Each row is where one point has got to under a steady rotation. How many ticks took it there?
The counts run from 0 to 711.
[ 16 -11  -2  12  -1  26 -13   3 -25  -2   6  10  -8 -26   1  21  -1 -24
  10 -28 -30  -7  14 -12   3 -12   1  24  -3  -8 -14  33 -10 -10 -31 -18
  -1   6 -20  14  10 -12  10  10   3 -14 -13 -11   7  -2  -7  12  -9  41
  24  20   6  11   4  -2   1 -26  10 -26] => 711
[ -3  14  -1  15 -11  22 -18  -7   9 -10   7   6   5  20  -1   7   0   5
 -12 -10  -8  -1   5  -5   9   6   1  39   0  15  -8 -11 -36  10  -5  12
   2 -16 -25  10  -7 -17  23   0  14   0 -36 -25 -16  21  20   1   1   0
  -5  22   1   2  -2  23 -11 -29  13  -6] => 515
[-21  -2 -10   5  25  -4  19   5  -9 -20  13  14 -18 -18 -14 -17 -11 -21
  15 -20   7 -12   0  -8  -9   5   4 -11  -8  13  20  25   9 -13   2  16
 -10  -7   6  10 -13  32  28  -4 -14  21  14   6  16  17  -8 -14 -13  14
  18  23 -22  15   9   1  20  -4   4 -11] => 676
[-17  16 -20  19  -6  26 -26   0 -14  -9  27   5 -15  -5  31  21   7 -18
  -1  -1 -10  -7  -6 -20  -3  15   2  28  -4  12  -9  12 -21  -2  -8  10
  -7  -7 -17  10 -15   0  26   1  12  13 -17 -26   3  23  -2  11 -18 -11
  16  16  -3  13   7  20 -26 -19   4 -10] => 456
[ 23  -5  34  21   1   2   8  -6 -18  -2 -16   9  10  -3 -17  -6  -4  -1
  -6 -23  -1  26   7 -18  -6   4   3  -7   9 -23  11   0  11 -13   1  -2
   8  -9 -26  13  14   0  27   8  -6 -19 -15   8  14 -21 -18   0   1  38
  -7  -9 -13  19 -20 -25   7 -17   4  18] => 269
[ -6   6  -8  16  -6  22  -9 -18 -17 -11  14   7   9   1   1  25   1 -17
 -18 -17 -20  10   8  11   0 -10   2  42   0  12   0  15 -13  11 -10 -11
  -1 -16 -24   7  -8 -17  28 -10   6   6 -14 -17  -5   0  -3   1   2  33
   7  22  19  16  17  13  -4 -33  10 -31] => 238
[ 26 -10  -4   9   2 -17   2  -8  23   4 -21   8   7 -19 -21 -29 -13  12
   9  22 -10  12  11 -23 -16 -13  13  -9 -21  -3   0  -1   2  16  21   7
   8   7  10   5  -5   0 -18 -14  27  -1  19  49  11  -4  18 -13  -1  36
  -8  -5 -21  21  -4   5   4  15  -6  10] => 150
[ 17 -14  13   7   8  -6 -15  -1   8   8  -6   8   1  -1 -20 -19  16   1
   5   7  -4  34  23 -15 -22 -11  40 -15 -11   4  -7  13   5   7   1 -16
   9  19 -17   8  -2  14 -19   9  11  -7  -3  25   8 -14 -11 -13 -17  38
 -15 -20 -22   1  -1  -3 -18   2 -14  17] => 368
[  4  16   2   1   2   0 -19 -36  12  20   2  12  34  15   2   6  12 -12
 -17  24  -8  24   7   5  27   0   6  30 -24   6  -6 -11   9  -8   6 -21
 -11 -12 -16 -15 -10  18 -10  -2  -5 -12   5  30 -29 -12  11   8   6  34
   1   3  -4  -6   4  18 -17 -27   6  -1] => 106
[ 14 -18   0  10  11  15   4 -23   2   4  -6  12   5   6 -17   6  -3   9
  -3 -24  -2  10   5   9  11 -29  -7  20  -1   1   2   9   2 -12  -8   3
  -1 -17 -23   9  -7  -6  11   4  -2  -8 -22   9 -14  12   2   1   9  29
   9  23  -7  11  -6   4  21 -41  27 -30] => 39
[-27  28 -29  -1  -2  24 -25   5 -10  -9  30  -7   2   9  12  10  10 -20
 -12  -4  -8  -4  -8   1 -15  14   8  29  -6  23 -24   8   8   2   7  -1
  -3   1  -2   4   0   8  22   1 -11  20  -1  -9  10  17  -9   6 -17  -4
   0  14 -14   9  26  32 -16  -3  -2  -7] => 180
[ 19 -20 -12   5  19 -10   0  16  12  19  -6  20 -18 -26  -7 -18  -3  -6
  19  10 -17  -1   9 -20 -13 -16  16 -13 -18   0  -8  19 -13   4 -21   3
   7  12  -4  18  -8   1 -23   1  21   9   4  33   7  17  10  -2   7  26
  16  27 -19   2  -1   2  -6  -9   0 -13] => 631
[  3 -23   7  -2 -14   5   5  17  -4 -15   2  10   0  -2  -3 -12   5 -11
 -15 -15  21 -37  11 -25   3  23  18   6  26   5  16 -20  -3   8 -10  -2
  -8  19 -33   6  17  -9  27  10 -27   2 -18 -10   1  25  -3   5 -30  -7
   4  -3  -2  19  14   7   8 -12  12  -1] => 510
[  9   3  -4  15  11  -3 -18   7   3  14  -3  10  14   1  19  -4  18  -9
 -25  39 -30  17  25 -25   4  26  14   0   4   6  -3 -28 -12  22   8  -7
  -8  13   3  -8  -2   4  -9  -2   7  26 -12  20   8   3  11   0  12  -6
  -3  16 -12  -8  -3   5 -26 -14 -10  19] => 607
[ 18 -10  15  25  -4   5  -6 -25  -4 -22  -6  16  -3  -7 -24  -5  -3  11
  14  -3  -6   6  -2  -4   3  -6  -1  18  -8  11  19   8 -30  -9   5   9
   8 -49 -21   7 -19   1  22   0  26 -31  -8  -5   2 -20   4 -12  -2  28
 -14   0   2   4  -9   9 -11 -20   8   7] => 26
[ 19 -11   2  -4  18  -2  -7  19   9  -2 -23   1 -31  13 -22 -21   9   8
  21 -16  -7  12  15 -29  -6   3  18 -20  -9  -6  -9  -3   6   1  -9   6
   7   7 -12  -6  -1  -3  15  24 -24   0 -11  34  28  21  -5   5   5  -4
 -11  14 -34  -2 -15  -5  22 -12   0  31] => 334
[  2   3 -16   9   7  -1 -38 -20   5   6  -4   6   0  -3 -16 -11   5   2
   4  26 -26  42   9  -9  -6  13  10   6 -26  10 -15   6  -2 -12  -1  -8
  13 -42 -10  -3 -24  11  -2   9  11  -2   5  13  14 -14   5   4  18  22
 -13   3 -16 -12  -3   8 -13  -8 -18  30] => 125
[  8 -14 -22  27  -2   4 -23  -5 -14  -1   5   9  -1 -20  21  -5   0   3
  -7  10 -27  33   9 -19 -26  11   6   7   0 -17 -12  15 -11  -1   4   3
   9 -13 -23  19  -7   1   5   8  43   8 -11  14  21  -6  -7   0  -8  21
  19  -6 -14  21   2  -8 -22  -9  -8  -2] => 191
[  8  12  19   3 -13  -1  -5  16   2  -3 -15   3  17  24  -7 -13  12  10
 -12   4 -10   5  12 -26   8  27   7  11   7  -1  -4 -45  -4  19  26   4
   1  15  -4  -3  16 -30  23  -3  -8   5 -30   4   3  10  23  12  17 -14
 -22   3  -7  13 -10   7   3  -7   8  36] => 549
[ 14 -19   2  -1  11   5   9  21   2   3 -20   5 -25   7 -35 -12  -6  -2
  18 -28   7  13  20 -11  -5   1  21  -9  -3  11  -8  18 -10   0 -34  -2
  13  -5 -22   2  -4   0   6  20 -26  -3 -20  12   0   6   7  -3  -1  18
  -8  19  -6 -10  -3  -7  19 -27   4  15] => 78
[-15  18  -4  15  12   3 -15  -1  -1  -7  20   5   7  -3  -5   3   5 -30
 -13   6 -22  46   3   5 -16  14  17   1 -12  16 -13  32  -5   2  -2 -12
   3 -25  -6   3 -11  33   1 -12   6  23   2   5  17  -8 -17  -9  -4  36
  -5  11  -3  -6   9  -8 -28  -5 -17  18] => 402
[-14  13 -20   6   6  23 -27   9 -19  -1  31  -7  -9   6   9  16  19 -39
 -12   0 -22  13   6   8  -9   4  21  14  -6  18 -23  27   8   4 -20 -16
  -8   2 -10   8  -3  16  21   5  -8  24 -14 -14   5   4 -25   3 -10  12
   4  18  -6  -5  25   5 -23 -14 -11  -9] => 179
[ 21 -25  20  17  -9   0   9   9 -21 -19  -7  10   0 -30 -24  -7  -4  -6
  15 -24  -6  -4  17 -17  -5   4  17  -4  14 -11  10  11   1  -2  -5  -5
   6  -4 -23   7  17   4  11   6  -9 -20  -9  -1  22 -12 -19  -8 -18  35
   6  -7   2  21  -5 -14   6  -4  -1  10] => 12
[-22  40   4  10   3  15   5  18 -15 -10  23   6  17  19   7  12   5 -28
 -19 -24  -8  -3   4   7  -8  -8   7  28 -11   7 -12   8  -9  24   4  -4
 -14  14  -6  29   8 -15  31 -20  14  27 -19 -14  -3  19   2  -1  -3  32
  10  16  -5  17  -5  -2   3  -8   1  -7] => 693
[  2   8  12   0 -17   0   7   4   0  -2 -17  12  15  -1   4   0   0  -2
  -7  -6 -10 -28   4 -25  11  14 -10  20   8  -2   5 -35   5   6  16  12
  -9  20  -3   1  22 -29  27  -3  -1   4 -14   9   1  19  29  21   8   1
  10  17   5  32 -13   5  23 -10  19   1] => 273
[ 23   4  13  14 -13  10  11  32 -17 -19 -13   2  -7  -5 -12  -9   0   7
  19 -28   2 -25   8 -30 -12   5   7   5  12  -2   1 -15   0  -3   4  12
  -2  11  -9  11   9 -24  36   8   2  -4 -22  -1  25   6   6  10  -8   6
  -4 -12 -18  27 -17  -2  15   0  16  19] => 491
[ 24 -22  26  21  -8   3  -2 -10 -10   3   3  17  15  -8  11   7  12  -6
 -17  17 -11 -10  23 -22   9  17  10  15  25  13  28 -17 -32  10  -5  -2
  -4  -3 -35   0   6 -12   2  -7   5  -1 -32 -10   1  10  18  -7 -15   7
   0   8  20   3  -7  -8 -21 -29   6   1] => 508
[-17  28 -17 -13  -4   3  -3  33   8  -3  16   1 -10  19 -15  -6  -2 -18
   2 -19  15 -15  -2   2 -21   0  20  14 -25  22 -25  15   8  15   1  -6
  -7  20   5  19   2  10  12  -9  -8  21  -7   5 -10  24  -6   4 -27  20
 -10   5 -17  14  17  17   4  15  -3   9] => 635
[-10  21  27   9 -13   0  14  10 -19 -23  24   7  11   1  -8  -6   1 -26
  -5 -24  10 -23 -13 -11  -2  16  16   7   1   8  14  -8   0 -11  20 -10
 -12   8  -2  18  18  18  27  -2  -4  -1  11  -8   9  -7 -16  12 -41  23
   4 -22 -18  24  -1   1   0  22  -1  15] => 701
[ 18 -20  15  19 -10  10   0  -5 -23  -7  -4   6  12 -26 -21  15   2  -9
  -6 -23 -19  12  18 -10  -2   2  13  11  16 -17   5  17  -4   1 -11 -14
   3  -8 -22   6  13  -4  12  14  -4 -13 -20  -1  23 -26  -8   3 -15  46
  11  -2   3  21  -2 -11  -4 -16  -5  -3] => 13
[-29   3  -1   5  -1 -17   2   1  -5 -16  25  11   5 -19  18  -8  10 -41
 -26  22   3  -8 -12  -9   0  30  11  -4  11  21  12  -3   0   4  25   4
 -16  -2  -7   7   2  30   9 -11 -15  26  17   3  14  12  -7  -3 -32   7
   6   0 -11  21  30   6 -13  13 -10   2] => 187
[  2 -30 -22 -10  11 -23  -6   6  22   8 -19  11   6 -17 -23 -24  -1  -7
 -17   9 -12   2   1 -19 -10  14  11 -13   0   3   0 -11  21  -3   7  -7
  -3  -3  -5 -16   6  22 -13   2 -15  10  22  47  15  -4   8  10  10  21
  -4  17 -12  13  17  -2  20   1  -6  10] => 130
[  9   0  -8  15   1   1  14  23 -15 -13  -5  14 -23 -21   9 -20 -19   4
  22 -19   6 -14  -8 -31 -19   6   1 -14  -3 -13   2   3  -9  -2   4  21
   1  18  -6  22   5  -5  23  12  28   5   7   9  21  16  -3   7 -16  15
  24   7 -29  40 -13 -10   8  13  13   0] => 689
[ -3   2   1  -9  -6   4  -9   6   3   9 -25   5   8  16 -10 -16   6  15
 -10 -24  18  -5   4 -19  -5  -4  16  15   1  -4 -19 -20  20  -8  11  -1
   6  22 -30   8  17  -5  11  27 -15  -5 -18  25 -13  28   3   8 -21  -5
  -4  -8 -14  25   7  11  21  -4  19  -2] => 313
[ 12  16 -20  16  11  17 -14   9  -7  -4  12   2  -6  -8  -1   2  -8 -11
   4   1 -28  26   2 -10 -26 -10   6  14 -24   3 -18  19 -22  17  -8   7
  13  -5  -2  10  -5 -12  -2  -9  48  13  -9   7   8  15   7   2  14  36
   9  21  -8  -3 -12  -3 -14 -14   0  -2] => 415
